Named turns come first, each shown by rows before and after it. Which turns, in which order, take the first row of each pair that follows to the second? Write the first one first, as in the answered first pair.
turn G:
[ -6  -7  -3 -14   7  11   1 -14 -13   0   6   7  -3 -13]  ->  [ -9   9   0  -5   0  13   1 -23   4   6   5   9  -8  -3]
[  6  -1   1   7  -9  -8   5  10   9   7 -13  -8   6  20]  ->  [  6 -16   1   2  -4  -8   3  16  -6   2 -10 -11  15  10]
[ 10   8   1   8   6  -5   4 -12  -9  11  -1   7  -3  -4]  ->  [  8   2   2   7   7  -5   3 -11 -14  10   1   6   1  -9]
turn U:
[-5 11  3 16 12 13  6 -7 -4 -9 14  4  2 -8]  ->  [  7   4  -9 -14  11   0   1  -1 -14  -8   1   8 -19   0]
[ -7  21   7  40  11  -7 -14 -20   2  -7  17   9   0 -18]  ->  [ 19  22 -16   4  19 -22  -1  -3  -7  -6  -4  17 -34  -5]
[  6   1  -3  -4   4 -17 -16   6 -19   4 -15  -5  -9  -8]  ->  [ -5   7   8  24   4  -4 -11   1  -9   4  -3  -8  10 -15]
[  4 -18  -4  11  -2   9  35  12   0   3   5 -20  23  -3]  ->  [ 11 -30 -12 -21  -9  -6  19  12 -13   4  -6 -18   6   3]
turn L:
[-17   0   7  -3 -21   2  -5 -19  20  12  -2  -8   2  13]  ->  [-12  -5   7   3 -22  -3  -2 -10  22  12  -5 -14   9  14]
[-17 -13  12  -8 -14   0 -25 -19  -3  -3   7  -1  -1  -4]  ->  [-10 -31   5 -15 -17  -1  -6  -8  -2   3  -1 -13   4   4]
[ 0 19 -9  0 -3  3 12  1  9  4 -6  7 -7 14]  ->  [ 4 18 -8  7 -5 -2 12  8 11  3 -7  4 -1 13]
turn K:
[  4   2   9   1  -6   0  -6  19  -7 -10  10   4  -4  -8]  ->  [ 2  2 10  9 -7  5  4 20 -1 -7 12  0  1 -5]
[  9  32  11  20   9 -11 -10   2   3 -20   3   7  -4 -15]  ->  [ 15  29   8  23   8 -14  -1  10   7 -19   0   3   0 -12]
[-2 -5  7 -1  4  3 -5  5 -3 -2 -1  6  2  3]  ->  [-1 -6  6  1  4  2  0  8 -2 -2 -2  3  4  5]
[ 14  12   5  24   2  -3  15  18  24  -9 -14 -16  13   4]  ->  [-17  22  16  11   7  14 -21 -21   9 -15   7   5   2 -12]
turn H:
[ -5  -5   4  -4   2  11 -11 -11  -4  -3   7   4  -1 -13]  ->  [-1  8  1  7  6 17  8 -8  7  0  5  5 -3 -7]
[ 1 -6  4 -7  4 -3  0  7 -6 -5  6  0  1 -9]  ->  [ 1  8  4 -2  6 -2  0  4 -1 -6  7  6 -3 -8]
[  1 -13   1  -6  -4   6  19   8   6   4  -1 -10   2  -1]  ->  [ -6  -8   7 -15  -4   0 -16  -5  -5  -3   5   0  -3 -11]
[  8  30   6  12 -14 -16 -22  -4  37  13  -9  -6   0  18]  ->  [ 11  -5   1   4 -21 -17  -1  11  32  20 -16 -26  16  21]

(two turns a pair)
[  0  -6  10   6  14   2  19  -5  -2   2  -6 -10  11   2]  ->  [  4   5  13   1  16 -11 -10  -6 -12  -8  -7   2   2  -6]
L then K
[  4  23  -4  -8  13   8   6  -6  -1  -4   5  20 -20   0]  ->  [ 18  -8  -6  -6  14  -7  10  21 -17  -9  -1   4   3 -11]
G then K
[ -9 -15   3 -13   2  -4  -8  -2 -18  -1   6  -1  -1  -7]  ->  [  1  -3  -7  -8   6   3  25   4  -1   5   0  -2 -10   8]
H then L
[-10  -1   8  20  12  10   6  -6  -5  -3  12   3  19  -6]  ->  [ 19   4  -5   5  16 -14   4  17 -12  -9  -6   8   0   0]
U then L
[  9  -6   4  12   2  -3   7 -10  -9 -21   1   8   5 -21]  ->  [ 15  12   3  10  -4 -10   0 -14   3 -18  -6  13 -10  -9]
G then K
[ 26 -10  -4 -28   7  -3   3   4  -5   2 -15   6 -16   9]  ->  [ -2 -31   9 -23  -1  13  -7 -16 -10   5   1  -2   6  -2]
K then H
[-17 -31   0 -17 -12   9  -2 -14  -6  10   2 -13   8   0]  ->  [ -5 -30 -10 -30  -7   3   5  -4 -10   8  -6  -8  -5   5]
G then G
[ -5  -5  -3 -11  -9 -11  -2 -17  10  12 -18   1 -18  17]  ->  [-16  -8   7   0 -14  -5  -9 -25  12  12 -10  -2  -4  11]
G then G
[ 5 16  0  2 -1 -7 -3  2  8  2 -3  2 -6  9]  ->  [ -3 -12   0  -9   5  -2  -3   5 -13  -3   4  -2   5  -6]
L then G
[ 18 -10  -6 -28  -8 -15  -6   2 -10   7 -15  -7  -9   7]  ->  [  8 -13  -7 -10  -1   9  33   1   1  14  -7 -15   5   9]
K then G
[-16   5  14   7  -5   6 -14 -21  -6   3   6   9   2 -12]  ->  [ 16  15   3   6  -4 -21  -9   8  -1  -1 -14   8  -9  -2]
K then H
[ -5   2 -11 -17 -17   1   1 -11  11  12  -9  -1 -15  20]  ->  [-10  -3  -1   9 -21   5   5 -10  20  13  -2 -12  10  14]
U then L
[ -7  24 -17  -9  -3   5   6  -3   2  -2  -1  -8 -22  10]  ->  [ -4  -4 -19 -19  -9  -1  10   6  -7   0  -5 -21 -10   9]
K then H
[  3 -16  -7 -18  14  15  22   6 -20  -4  13   5  -6 -20]  ->  [ 10 -29  -5 -18   4   0  12  16 -21  -4   6  -5   4 -18]
U then K
[ 2 11 -2  3 10  0  2  7 -2 -1  4  5 -5 -2]  ->  [ -7  -3   2  -8   1   0 -10  -2  -7   2   5   1  -2  -2]
L then U
[  3  16   9   2 -14  -8 -10  -2  10  -5   1 -11  -3  18]  ->  [ 11  21   3  -5   3 -11 -10   7  -6 -15   2   0 -11   7]
G then H
[  7   7   2   1   7  -5  -4   7 -16  -8  -7   1   7  -9]  ->  [  6  -3  -4 -10   6  -1   8   7 -17  -2  -9  -2   4  -4]
L then L
[ 12  11  -4  -1 -17  -6  13   5  11  15  -7 -16  -6  14]  ->  [-13 -12   5  -1  -7  13   6  -7 -13   8  14 -16  15 -12]
G then K
[  3  11  -7 -18   2  -9 -19  -2 -12  -2  -3  13 -18   0]  ->  [ 0 23 -3 18 16 10 11  4 -1 -4  8 12  0 -8]
G then U
[ 14  13   1  -3  -3 -16 -10   2  -4   1 -15   8  -9   1]  ->  [ 15  -5  -1  -8  -6 -18  -4   8  -8   4 -18  -1  -1   1]
H then H
[ 2 32  0 13  4 -2 16  2 22  4 -3  7 -5 12]  ->  [  1   5  -1   1 -14  -8  16   4  25  14 -12 -11   2  23]
U then K
[-6  0  9 -3  1  9 -8 -5 -4 -1  3  2 -1 -5]  ->  [ 3  0  1 -7  1  8 10  3  3  4 -5 -2 -7  6]
G then H
[ 16  -6  -1 -26   8  -8  -1  -6  -2  11 -13  -2 -18  -7]  ->  [ -3 -23  13  -9  -1   3  -5 -16   1  14  -1 -15  11 -15]
G then L
[ -4 -14  14  19  -1  -3 -15  -4   6   6   4  -8  25  -5]  ->  [ -5  16   5  12   3   9   2 -17  24  13   1   6  -4  13]
G then K
[  9 -18  -6 -25  10  -8 -19   1 -18   0  -6  -5  -9  -8]  ->  [ 11  23  -6  14  15  10  16  -2  20   7  -4  -1 -11   7]
G then U
[  7  18   1  34   8 -13  -8  18  -4  -7  -2   3  11 -11]  ->  [-10  -3 -17  -4  12  20  35   0  -7  10  -2   1  -9   5]
L then H
[ -9   9  -3 -22   9   1 -16 -20 -13  -4   2  12 -22  -5]  ->  [ -1  18 -11 -16  14   7  11 -13  -1   1  -3  12 -28   4]
H then K
[  9  20  -5   7  12  -2  12  10  -5  -4   5  11   7 -11]  ->  [ 10   9 -11  -2  10   1  25  12  -6   1   1   5   5  -5]
L then L
[  1   3   5   7   1   1   6 -17 -17 -18   4  10  10  -4]  ->  [  1  -9  -1  -6  -2   3  17 -16 -18 -13   0   5   8   2]
L then U
[-23   2  14  27   0   9   8 -10  14  -5   7  -8  18  21]  ->  [-26 -16  14  -3 -13  -5 -22 -17   0  -4   1  -9  10  23]
U then U
[-3  0  4  9 -8  2 -2 -3  3  2  1 -9  0  3]  ->  [-5  6  1  4 -2  7  1 -8  1  2  2 -3 -9  3]
U then K
